In the data rows, the value 128 means zero.
Here are some points:
[103 106 127 144 138 211 114 123 135 150 151 155  99 145 123 123]
[103 125 127 117 140 153 142  91 131 126 116 164 148 177 117 173]
[125 145 137 173 133 142 166 121 115 151 107 101 157 152 126 115]
[188 157 128 150 110 100 178 153 115 124 122 132 145 117 130 120]
[110 136 141 107 153  92  99  68 125 114 104 100 136 161 131 130]
[121 136 126 124 134 144 110 105 125 140 115  97 137 190 114 141]
[ 95  84 131 148 124  97 123 153 159 129 155 151 109 118 121 157]
[110 133 111 125 112 160  85 137 144 126 110 147 149 172 123 147]
[131 127 136 129 131 228 131 127 117 148 123 137 137 121 111 111]
[184 104 135 181 126 139 183 133 120 119 110 107 143  60 140 119]
[110 128 127 117 119 135 103 151 148 133 128 139 116 128 106 126]
[117 110 166  95 151 120 150 107 120 180 138 178 148 120 116 111]
[139 146 120 129 123 124 117 143 133 111 113 107 139 145 137 151]
[180 136 121 120 119 112 173 141 109 156 115  67 132  88 122 134]
[ 96 125 154 101 157 153 106 108  99  92 133 117 124 138 123 174]
[109 140 124 114 143 184  80 108 128 121 110 110 151 164 126  92]
[115 133 139 151 122  75 101 121 137 151 133 144 123 103 110  84]
[101 111 140 109 140 102  89 138 137 154 133 209 122 115 134 122]
[129 140 113 117 118  93 131 137 133 125 112  96 129 165 112 113]
[168 140 156 155  82 122 126 187 160  94 149 126 117  95 137 159]
[112 132 135 132 141 151 152 100 143 113 115 177 157 143 138 104]
[128 127 116 117 105 124 126 123 112 120  99 119 137 133 135 128]
[137 117 148 178 130 175  88 141 121 141 124 125 142  83 104 121]
[107 142 153 121 155 152 105 109 108  94 136 113 123 141  98 139]
[112 118 113 149 124 151 112 107 118  76 152  73 111  60 133 141]
[121 128 114  80  92  86 120 129 119 147 101 145 123  96 147 123]
[168 125 145 115 113  83 126 184 173  91 153 134 114 147 131 165]
[120 167 141 150 132 129 142  75  98 126 106 123 145 164 132 127]
[120 142  90  76 109 130 142 117 116 171 128 147 128 149 126 105]
[103 105 127 132 176 219 107 106 103 103 114 117 130 100 118 176]
[139 139 153 166 115  92 112 188 184  77 146 150 105 103 156 148]
Here are 10 more points, each followed by its number:
[137 181 114 108 145 135 112 114 128 137 107  60 152 121 142  89] 0
[100  97 136 106 137 116 110 121 111 102 123 174 121 137 109 162] 1
[112 114 148 138 140 127  98 123 113 118 140 148 109 107 105 119] 2
[120 117 132 152 102 118  79 155 114 118 143  55 107 148 133 119] 3
[176 149 129 147 120 111 147 132 123 123 160 121 111 121 140 103] 4
[111 143 142 108 109 101 137 132 143 124 134 167 121  94 137 131] 5
[ 99 103 138 143 145 138  87 132 134 104 134 127 124 136 106 138] 6
[136 134 101 136 104 120 128 109 100 197 112 154 134  98 113 121] 7
[172 119 143 150  71  55 167 154 142 154 152  77 100  95 163 131] 8
[105 100 119 140 138 135  96 124 140 151 155 112 110 107 144 129] 9
Which two of these numbered points are nearest to each point below, ignoring the 2 directions in which the first points spread most? Their numbers follow each, nearest first.
[145 131 121 133  94 137 164 118 152 162 129  87 113 135 153 109] > 8 4
[124 124 149 141 140 146 105 117  63  98 119 142 118 107 116 177] > 1 2
[180 104 128 139 102 110 172 143 138 166 141 112 114 134 149 133] > 8 4
[101 132 132 121 136 112 121 149 160 120 127 133 120 151  97 169] > 6 1
[119 111 132 130 151 188 115 117 165 151 146 120 111 121 139 136] > 9 5
[175 100 136 125  88 146 206 149 140 166 138  87 116  87 164  87] > 8 4
[ 99 108 160 109 193 191  81 108  93 113 132 161 129 125 116 101] > 2 6
[123 126 118  96 146  80 154 101 186  94 108 202 167 207 152 171] > 1 5
[118 133 108 108 125 129 118 110 188 155 108 101 154 179 113  99] > 0 8
[108 142 163 109 161 180 143 103 127 140 125 159 143 144 111 156] > 5 1
[129 118 132 173 132 112 103 139 117 114 144  83 110 129 137  96] > 3 6
[167 132 122 164 116 104 146 137 148 140 139 137 119 135 134  79] > 4 8
[188 139 131 148 122 130 182 140 150  84 146  97 122 102 133 130] > 4 5
[122 118 142 154 123 141  91 105 114 119 133 110 126  89 111  64] > 2 9
[ 97 122 157 133 176 188  99 100  95 101 134 114 119 103 119 130] > 2 6
[111 137 128  69 130 186  96 106 128 119 109 120 158 135 128 133] > 5 6
[184 142 112 168 129  87 187 167 117 163 139 150 124  67 126 128] > 7 4
[137 124 126 101 113  57 140 131 125 168 128  58 111  89 112 105] > 8 0
[201 139 100 151 118  46 240 159  89 195 114 119 126  95 124 142] > 7 8
[104 128 132 126 120 104  88 112 107 129 129 129 119 123 103 120] > 2 6
[104 104 155 134 123 131 121 122 141 120 153 146 111  95 115  90] > 2 5
[192 175 125 137 120  65 199 138 144 138 134 144 133 101 154 129] > 4 5
[103 131 137  87 144 139 141 157 146 130 174 191 110  95 133 153] > 5 1
[157 145  99 135 100 171 163 132  80 170 111  85 136 100 119 146] > 7 8
[121 143 149 131 151 162  91 131 131 126 146 137 119  85 111  77] > 2 5
[118 169  98 101 117 112 113 103 136  92 112 112 142 164 151 113] > 0 4
[ 99 105 135 136 153 183  93 113 132 122 157 174 103 111 126 129] > 2 5
[154 149 140 144 101 183 119 170 106 106 126 120 124 128 154  70] > 4 5
[126 159 102 139 139 170 127 125 152 154 124 174 139 137 159 195] > 5 9
[151  97 141 147 105 103 145 184 131  80 125 165 116 115 131 128] > 1 6
[189 142 128 159 140 136 157 124 112 165 120 135 138  81 140 129] > 7 4
[138  94 122 135 109 103 135 151  92  88 132  73 113 157 135 174] > 3 6
[123 132 144 127 103 109 134 170 140 118 150  91 111 163 131 141] > 3 6
[163 139 104 144 142  87 155 143 103 137 103  75 138 123 131 118] > 0 4
[135 148 151 158  97 114 105 171 139  75 144 121 113 123 159 161] > 6 1
[111 157 104 133 135 140 169  68 174 109 117 145 141 237 134 122] > 4 8
[106 158 114 123 134 116 130 143 121 136 121  86 121 154 104 157] > 3 6
[194 159 126 162 109 115 193 147 137 160 117  79 135  78 145  81] > 0 4
[124 142 122 119 131  75 152  86 133 145 111  86 168 172 141 149] > 8 0
[132 112 113 115 112 101  97 136 131  68 105 140 123  86 132 147] > 1 6
[102 159 122 133 132 121 119  99 118 163 115 115 145 164 146 170] > 8 4
[105 130 128 134 139 119 104 133  90  89 155 164 121  93 134 125] > 2 5
[132 100 112 131 130  97 155 126 128 132 105 137 124 111 107 149] > 1 5
[135 139 112 161 130  93 101 113 125 183 102 166 164 169 124 109] > 7 4
[112 135 110 109 117  63 115 157 136 133 135 100 124 146 143 139] > 3 9
[107 138 115  82 124 130 103 134 124  86 113  86 118 156 101 115] > 3 6
[113 113 138 128 135 129  86 113 132 101 167 112  90 103  98 123] > 2 6
